In the rows, 128 means zero.
Each path below is one point turned by a fixed rotation once a step. After each direction that follows a path, write how fast that rotation turns it, in deg/step (0 if it stays still).
Each turn is a multiple of 5 degrees from 10 to 175, or 0.
Each row of a path follows its step; steps can be skipped.
path 1
step 0: [129 112 117 126 128 119 130 128 128 126 119 132 124 129 113 119 133 128
 132 119 120 134 133 132 118 133 127 140]
step 1: [142 118 115 133 128 122 143 135 127 128 117 124 123 132 126 122 132 125
 127 136 127 131 136 125 123 118 124 139]
step 2: [143 116 128 131 128 117 136 127 125 133 117 124 125 131 136 126 138 139
 137 134 136 135 128 124 126 138 133 136]
step 3: [132 112 130 121 128 130 134 137 130 134 116 119 138 128 121 133 130 125
 134 135 135 136 137 130 130 141 134 135]
step 4: [137 114 132 131 131 129 138 133 125 124 128 133 127 130 122 135 125 123
 136 135 114 134 131 139 126 141 128 142]
step 5: [139 119 132 121 131 130 139 134 124 113 128 120 126 135 133 124 132 129
 124 138 123 141 134 130 125 133 114 134]
step 6: [128 116 141 125 130 121 129 128 131 127 132 125 122 134 124 115 137 136
 132 131 128 142 138 124 115 138 125 134]
step 7: [124 114 130 129 123 128 136 141 133 129 129 124 129 142 114 123 131 130
 138 140 131 125 142 127 121 125 126 133]
step 8: [131 116 130 137 121 127 135 135 123 122 130 132 120 146 129 136 141 137
 133 130 129 129 129 134 127 129 132 143]
step 9: [128 118 128 116 128 136 127 134 125 121 119 122 116 136 130 134 144 128
 126 133 142 136 133 133 128 132 128 139]
step 10: [124 121 133 128 134 135 129 133 132 131 123 135 117 124 122 120 142 122
 142 135 129 141 130 138 125 133 129 141]
Speeds:
[129 130 124 130 130 127 127 128 125 128 131 128 131 130 131 128 131 126
 134 134 124 126 127 128 128 126 126 128] : 115
[134 126 130 130 127 131 127 128 129 125 131 129 131 121 131 128 125 124
 129 131 129 130 129 129 129 131 130 126] : 45
[124 130 129 128 134 132 131 129 124 128 126 126 127 128 128 131 125 127
 130 128 129 131 123 130 129 131 129 129] : 60
[129 128 129 127 125 128 126 126 130 128 128 125 129 129 128 137 130 128
 129 127 127 125 130 131 134 131 129 130] : 70
path 2
step 0: [124 126 122 130 129 120 136 128 121 115 126 137 118 135 125 125 132 147
 127 117 132 131 128 132 133 137 126 120]
step 1: [135 125 129 122 127 119 122 131 135 125 139 126 133 132 133 121 127 130
 127 119 134 118 124 141 139 134 112 128]
step 2: [119 112 129 117 125 120 132 130 132 117 121 136 125 139 125 137 121 131
 116 128 126 118 129 132 134 128 130 133]
step 3: [128 132 128 136 122 129 137 133 117 131 118 127 128 137 136 132 121 132
 125 125 140 123 122 135 142 130 115 132]
step 4: [121 127 132 121 127 117 134 136 134 131 119 127 128 138 126 126 137 135
 124 125 120 134 132 142 128 118 114 127]
step 5: [136 112 129 137 132 115 134 127 127 121 121 128 122 125 132 134 123 121
 121 131 131 130 128 129 131 129 110 120]
step 6: [138 119 122 126 127 127 133 137 120 123 113 129 127 133 132 120 132 132
 126 123 130 123 134 149 127 128 134 123]
step 7: [125 116 125 129 139 118 132 137 133 129 125 115 139 124 129 139 130 138
 126 119 139 128 124 134 127 132 121 131]
step 8: [118 115 121 128 126 126 123 127 124 126 120 124 135 144 134 129 131 118
 119 119 129 123 125 130 129 122 126 112]
step 9: [138 128 109 127 130 120 130 132 116 124 122 122 124 132 132 137 136 137
 121 124 124 129 121 125 137 123 121 134]
step 10: [121 124 133 121 125 120 125 131 116 125 126 130 133 121 137 126 135 129
 121 118 122 127 115 140 120 132 116 124]
Speeds:
[130 126 126 130 132 126 125 129 129 131 122 124 128 126 128 127 129 128
 129 127 130 130 133 126 126 131 130 124] : 40
[126 132 126 129 123 126 123 131 129 131 125 128 126 132 128 133 128 126
 128 129 128 129 125 127 126 128 127 130] : 65
[134 125 127 123 126 125 126 127 127 128 125 129 128 125 130 127 126 125
 128 129 123 127 127 127 131 130 130 131] : 95
[128 132 127 125 128 128 131 132 125 129 127 129 130 126 130 126 127 131
 132 123 130 134 126 129 128 130 129 130] : 115
path 3
step 0: [116 130 122 142 118 120 131 119 130 127 118 112 124 133 136 133 128 125
 128 138 129 128 129 128 133 127 140 124]
step 1: [130 125 132 132 124 130 133 137 129 118 126 112 128 123 126 138 139 123
 132 135 124 134 134 125 118 131 144 118]
step 2: [127 138 122 142 117 123 131 127 114 127 121 124 130 114 124 134 135 118
 124 120 121 129 132 125 118 127 131 129]
step 3: [124 132 123 128 130 125 122 129 129 135 128 113 131 111 123 134 128 116
 124 132 143 124 135 126 125 115 134 125]
step 4: [121 127 129 131 136 131 134 136 124 130 115 111 127 118 132 128 127 114
 134 126 131 119 133 128 127 138 130 140]
step 5: [111 125 131 133 128 124 125 120 123 128 124 125 131 127 130 133 125 118
 138 120 134 140 146 131 127 132 139 129]
step 6: [119 132 132 136 125 133 138 124 142 130 132 119 125 123 138 140 134 128
 133 116 131 124 132 126 123 125 143 130]
step 7: [125 113 125 140 126 126 135 127 131 127 126 129 124 117 120 129 125 119
 133 127 117 119 133 134 118 123 144 129]
step 8: [117 126 130 138 120 134 135 118 124 136 129 121 127 128 123 127 129 120
 124 136 130 122 141 119 111 124 126 129]
step 9: [123 123 129 129 118 123 131 126 128 141 115 116 119 118 127 122 132 128
 130 134 133 126 131 115 131 130 143 127]
step 10: [126 128 125 132 135 126 139 132 126 133 128 119 125 123 134 126 126 112
 123 131 124 140 135 121 121 140 142 118]
Speeds:
[129 128 128 133 130 126 127 128 125 127 128 133 131 129 126 128 124 125
 125 128 124 130 130 127 127 133 128 131] : 130
[125 128 123 130 130 129 127 129 131 127 130 129 128 130 135 129 126 129
 134 128 130 132 127 131 129 131 129 130] : 60
[127 127 123 130 129 130 125 128 128 130 130 128 128 126 126 127 126 127
 128 132 130 122 127 130 125 125 124 132] : 80
[130 125 130 129 132 128 133 132 130 125 126 125 127 128 129 126 124 125
 127 130 126 127 127 132 129 126 127 125] : 115
